128 stands for zero in the data rows.
Here is a table of points, one per row:
[130  91 111 117  88 212 190 134 130 158 121 125  94 161  93 177 103 146 158 140 106  72 143 160  84 143 142 128 136 147 148 149 147 158 126 136]
[154  92 120 147 158  98 137 116 148 118 170  91  91  90  88  95 119 166 167 179 122 158 117 132  89  93  65 111 108 130  85 122 174 169 186  97]
[163 121 162 148 127 137 129 148  92 112 140 114 150  46 126 130 127  72 153  59 157 129 186 145  78 117 145 170 127 124 132 163 144 154 140 180]
[ 86 103  93 130  88 120 131 143  78 165 148 196 157 148 153 146 147 109 116 130 162 147 115 101 115 152 183 123 125 175 101 140 140 164 152 115]
[136 145  98 138 136 124 117 109 123 124 157  82  93 159  74 121 169 124 143 115  83  79 168  87 146 155  79 121 193 135  87 172 131 131 137 195]
[154 121 150 126 173 119 146 128 104 134 120 195 148 116 178 125 136  80  89 107 107 108 137 181 120 173 159 146 132 147  73 110  80 129 139  98]
[129  68 129 115 111 161  58  96 185 171 154 118 124  86 147 163  95 113 133 152 104 147  37 141 174  88 116 181 111 106 121 154 106  86 109  83]
[142 163 117 178  92 134 156  87 121 111 146  93  98 136 178  94 107 133 114 158 107 121  99 128 151 142 138 199  86 115 101 164  94 120 139 153]
[133 118 102 183 146  81 156 162 139 170 146 108  62 129 183  93 157 118 142 110 132 154 109 127 141 134 103 131 140 146  84 165 109 146  98 159]
[155 150 151 116 133 107 109  76  85  98 147 180  71 119 111 116 129 132 167  63 168  98 112  63 138  81 125  80 100 162 125 136 138 116  71 123]
[119 190  87 136 128 135 164 159 134 105 139 153  98 181 158  95 132 138  99 115  84 127 147 167 127 126 133 152 134 127 147 102 116 150 108  46]
[130 120 194 128 114 120 155 183  85 142 146 132 182 131 128  66 116 122 130  87 171 135 164 119  99 117 155 135 170 150 147 119 133 117  86 157]
[168 146 126 144 105 113 172 149 136 131 180 145 167 102 149 136 146 127 114 132 138 126 131  98 150 108 158 139 137 104 156  89 143  52 124 132]
[114 137 106 147 144 165 165 172 143 108 136 121 117 134 111 119 146 147 123 197 113 108 145 126 103 111 151 202  95 185 164 123 103 124 118 127]
[177 130 112  98 189 140  93 134  89 180 148 122 118 132 119 119 107 101 128  62 119 183 146 145 182 180 144 158 142 193 123  89 153 110  91 151]
[ 75 120 138 116 129 109 143 110  73 104 140 105 141 113  81 141 129  95 114 179  88  63 132  74 157 141  69 126 184 171 148 104 187 128 105  57]
[129 134 115 154  83 119 123 103 139 106 141  82 108  94  75 135 131 166 100 126 168  92 104 136 143 142 242 146 133 138 123  97 105 112 168 143]
[141 209 126 105 107 132 125 191 141 149 103 134 133 123  64 166 116 149 125 164  68 165 118  76  96 163 158 133  91 121 101 132 182 140  72 145]
[149  91 143 124 133 160 167 113 186  94 143 181 137 130 120 125 144 142  42 100 131 145  87  89 101 169 111 127 112  56 154  54 148 147  68 149]
[194 132 162 107 125 163 108 139 175 181 102 102 112 140 101  89  99 153  96  99 119 124 150 101 183 122  58  80  81 131 100 122 148 128 182 160]
[ 45 137  88  73 102 103 103 168 126 104 162  99 141 104 112  88 105 115  95 156 172  89  94 163 147 147 132 112 164 159 192 147 116 140 146 173]
[ 89 137 124 147  79 167 133 107 100 129  97 119 132 165 122  39  75  65 130 124 126 135 112 140 110 113 135 123  89 119 173 121 125  76 117 123]
[102 122 178 111 141 103 150 138 130  44 161  95 155  96 164 120  84 161 106 137  69 122 137 129 129 138  85  77 118 175  72 134 109 127 134 177]
[147 117  82 122  75 155 146 114 103 149  65 111 150 102 179 149 126  75  94 155 121  87  89 146  97  89 110  57 115 100 127 131 167  96 153 101]
[151  95  95 104 104 153 120 105 146 156 124 174  74  86 122 124 152  95 131 109 101 135 115 130  94 140 100 109 153 152 136 166 109 150 143 174]
[116  98 117 139 132 165 135  79 132 124  68 109 187  97 121 193 156 163 134  87 119 114 149 152 146 118  94 141 161 126  74 139  71 216  97 108]
[129 120 154  94 121  36 154 183 160 140  74 131 113 156 148 181 167 165 124 148 113 100 128 155  91 109  74 136 160 106 115 104  92  95 110 134]
[ 83 105 115 158 202 132 152 100 149 116 131 146  93  74 118  94 194 154 128 164 162 138 110 126 141 169 138  82 160 125  95 114 139 131 109 105]
[181  89 160 126 100 146 117 110 154 105 189  98 163 170 125 142 193  86 109 143 150 121 151 176 134  98 159  89 145 185 164 145  99 119  83 108]
[119 130 173 143 123 145 131 141 119 154 124 155 111 151 105 110 131  85 172  89 117 148  79  93 100 105  90 156 160 161 121 178  72 128  93 143]
[161 170 189 133 139  62 150  61 159  94 123 156 163 107  57  89 139 153 119 102 140 128 115 185 115 156 150 112 139 102 115 172 149 174 180 146]
[150 134 113  54 161 163 100 157 153  95 122 119  99 167 134 113 123 137 143  77 186  77 141 102 201 143 183 129  93  99 102 133  85 144 159 101]
[146 137 162  92 129 158 149  88 109 150 118 114  73 183 173 105 161 176 190 180 171 125 181 102 104 135  95 146 143  65  74 113 108 153  76 164]
[ 90 191 182  98 139 160 141 162 135 148 117 160 132 112 177 115 169 110 140 183 100 124 119 119  91 139 142 103  82 188 122 158 127 138 127  91]
[131 158 116 102 144 171  84 134  86 133  71 125 158 184 144 126 135 153 127 161 170 118 123 125 134 126 100 115 134 161 126 128  92 126 174 159]
[120  94  84 163 132 117 130  80 150 150 100 134 150 164 110 170 128 101  82 125  62 134 139 109 169 150 136 116 113 133 141 131 137 124 138 142]
[127 141 159 228 116 142 145 134 156 169  96 147 101  77  93 167 138 162 144 173 213 104 121 119 153  94 103 111  83 169 175 121  99 139 154 167]
[150 128  89 143 145 161  58 133 118 121 123 144 214 135 114 134 149 171 100 144 147 121  73 127  87  84 110 151 139 107 110 100 116  50 135 147]
[ 88 150 172  95 183 125 155 104  62 107 136  98 112  84 113 186 122 122  94 110 169 138 104 169 129 109 133 178  94 121 119 162 143  82 149 164]
[157  94 123 119 160 118 115 180  89 189 150  85 153 143 116 144  78 130  97 113 163 138  63 114 156 143 114 115  78 150 113 134 153 180 132  71]
[123 146 106 152 132 117 108  75 151 189 124 112  70 173 116 167 115 172  85  86 113 125 155 132  64  90 104 108 103 133 143  79 130 114 116  95]
[150  79 205 121 141 137 151 163 175 137  73  76 117  67  88 103  88 164 161 161 119 165  93 111 101 153 162 136 163 103 146 120  68  86 145  96]
[164 149  88 119  82 143  84  98 105 116 188 148 122 149 159 170 158 154 174 114 127 157  87 167  81 199 126 135 137 142 170  63 171 108 157 118]
[142 154 143 136  91 167 173 143 116 119 144 143 140 125 132 118 123 108 165 129  99 110 129 121 129 140  94 124  94 105 170 122  90 137 150 126]
[160 125 111 135 122  92 161 149 125  97 101 100 150 139 166 113  74 179 100  58  35 107 153 169 120 120 170  72 113 128 128 131 102 123 152  85]
[168 132 109  78 159 122 145  92 152 157 170  96 161 199 122 235  91  51 145 190 144 168 145  84 109 154 128  89 157 106 119 112  81 115 173  98]
[129 176 128 102  82 135  92  84 107 144 138 142 134  77 114  98 157 152 125 137 111 153 135 161 169 128 145 142  94 117 117 149 102 140 111 107]
[144  95 109 132 151 104  99 107 133 110 115 118 156 110 145 120 110 122 211 172 149 124 111 177  90 145  93 110  73 119 143  73 173 100 139 181]
[ 82 144 142 162 146 114  76 155 107 119 192 118  64 118 135 144 108  89  93 157  95  91 158 102 108 106 121 117 151  98 125 130 126 171 160 111]
[ 96 121 117 163 170 184  87 132 208  60 117 151 131 124  82 114 164 127 126 131 152 169 135 152 123 114 102 132 124 202 149 125 108 132  98 111]
[ 84 142  86 135 130  96  89 139 134 111  91 104 104 156 183 130 127 118 107 117  81 225 131 105 107 107 168 140 120 140  69 152 147 157  90 114]
[150 185 148 151 160 149 117  74 135 127 194 124 133 126 118 185 113 141 137 173 143 180 126  95 136 115  76 144 171 141 142 104 108 133  85 105]
[113 102  97 116 100 134 143 174  99  91  91 139 140 175 114 128 139 113 176  79 125 120  74 125 164  82 131 110  98 114 124 159 125 115 139 134]
[103 127 121 166 170 144  99 166  93 146 162 134 183 121 143 115 140 231 142 120 159 174 154 139 154 122 106 103 140 106 142 165 147 103 123 107]
[173 137  91  90 149 154 151 125 108 147 164 164 182 100 189 107  79 171  50 134 135 115 145 178 148  83 131 111 154 125 133 181 138 161 102 172]
[ 89 110 138 172  75 151 140  89 119 174 128 108 171 126  91  90 133 156 130 155  76 210 168 100 183  91 189 122 153 138 103 141 101 133 142 126]
[131  82  90  99 137 130 150 127 115  59 104 164 127  87 114 147 169 163 167  96 118  97 126  85 181 105 129  98 156 116 156 168 112  90 153  99]
[ 87 122  90  84 184 118 113 107 143 103 141  56 122 137  89 136 103 115 170 129  96  96 101 108  64  78 181 110  62  79 175 117 102 179  69 144]
[114  68 117 130 153 116  56 126  77 139 127 255 143 135 129 121 104 114 108 111 110 113 156 125  75 172 167 148 129 123 137 119  99 144 122 152]
[158 115  60  74 117  79 128 141 143  92 126 125  82 108  93 126 125 115 122 116 177 136 146 151  85 134 134 121 156 140 122 118 126 111 135  69]
[114  86 158 107 150  92  92 143  88  88 119 144 113 214  80  97 132 133 100 141  97 167 187 141 113 140 108 220  47  84 164 171  75 118 153  61]
[173 121 141 173 169 137 124 166 104 123  90  80 124 161 161 160 156 132 107 142 166 154  93 121 167  94 139 120 181 138 176 150 150 171 164 162]
[178 127 158 127 130 101 167 124 151  93  57 186  93 193 125 154  72 136 157 155 106  96  86 136 130 132 160 149 188 119 178 147 181 110 130 110]
[122 144 104 154 140 144 140 152 128  86 123 105 124  89 160 102  56  89 151 108  90 152 107 137 120 169  85 149 127  58 175 166 129 158 102  72]
[105 115 120 126 155  83 148  82  95 161  93 135 125  98 141 124 130 129 143 153 164 134 152 198 132  87 131  86  87 101 139 108 163 138 108 215]
[125 120 176 112 139  66  96 113 149 124 153 115 105  92 134 144 180 140 128 123  98 117  81 144 122 142 121 146 133  57 140 133 139 144 163 103]
[126 129 133 156 120 187 138 181 151 145 130 134  98 115  99 113 150  72 101 146 112 141 199 160 135 154 167 112 125  75 112 135 153  68  95 145]
[118  73 152 144 104 100  78 114 134 146 104  38 161 157  89 130 131 156 120 131 126  93 102 157 143 113 108 134 127 140 143  76 137 131  85 132]
[172  69  91 156  80  97 137 120 111  91 116 124  84  98 118 115 104 102 116 136 173 113 113 126 123 125 131 131 136 145  55 115 130 125 127 131]
There is one direction along which these points spread out most. Take the direction at right angles to it along which they spread out most. Go by this last direction. For each point below, how far along it does it lie, from 0 to 99? The average is 50, and the first point in the table lies past the average. One standard deviation of the points above along it is 16.
[165 124 130  96 129  98 107 118 132 139 108 145 135 107 128  62 153 109 134 140 104 125 134 108 147 119 146  54 119 122 168  73 120 118 130 133] ~ 46
[ 79 144 158 125 111 173 139  94 135 115  85 123 142 181 139  87 219  98 127 141 169 142  95 134 132 134 104 101 137  93  69 127 184 160 131 126] ~ 46
[107 192 106 178 152 132 119 170  70 171  96 102 167 120 115  74 109 129 110  97 147  82 104 134  82 168 153 108 177 101 106 123  94  42 141 146] ~ 30
[ 88 137  82 160 105 133 230 115 145 181 176  95 155  62 157 199 172 142 173  69 130  91 131  42 197 158 172 125  94 120 112  39 193 108 108 182] ~ 40
[153 115 160  89 163 135 148 145 147 200 187 176 102 174 135  95 155  99 185 135  88 104 105 104 145  86 122 182 138 127 143  83 146 116 189 122] ~ 60
[100 118 150 119  76  81 184 125 132  95 145 177 122 130 160 182 105 133 116  90 132 197 164 117 156 206 110  89 129 135 145 136  84 126 132 146] ~ 39
[102  95 118 100 117  78 117  62 223 167 102  95 203 146 224  76 111 136 141 112 160  81 192  42  77 163 134 174 104 171 150 243 182  85 143  90] ~ 50
[ 62 172  84 126 106  92 176 169 163 143 144 168 182 123 103 122  75  80 113 102 134 125 152 177 107  92  54 188 150 130 112 116 127 210 163 163] ~ 39
[151 138 164 131  27  92  76 188 106 123 137 142 152 117 123 162 151 122 135 156 146  88 150 175 182 164 104 170  69 103 122 136 136 137  79 127] ~ 43
[ 80 163 145  68 138 200 111 139 117  93  85  80  84  81 178 151 134 129  91  91 144 199 109  92 129 121 125 178 180 157 135 106 152 167 181 166] ~ 42
[107 125 182 149 104 146  65 119 162  77 171 120  99 175 133 162  36 143 150 137 138 111 128 148 124  94 170 125 186 111  62  99 161  83 135 142] ~ 61
[145 164 124 156 133  93 121 141 126 105  75 168 115 122 142 151 127 114 163 185 145 128 177  93 200 106 126 144 125 110 163  92 145 143 141 119] ~ 55
[105 186 150 124 160 113 106 119 142 150 129 163 110 163 147 129 141 108 130  89 150 147 218 145 138 130 154  90 128 156 132 156 172 119 112  50] ~ 40
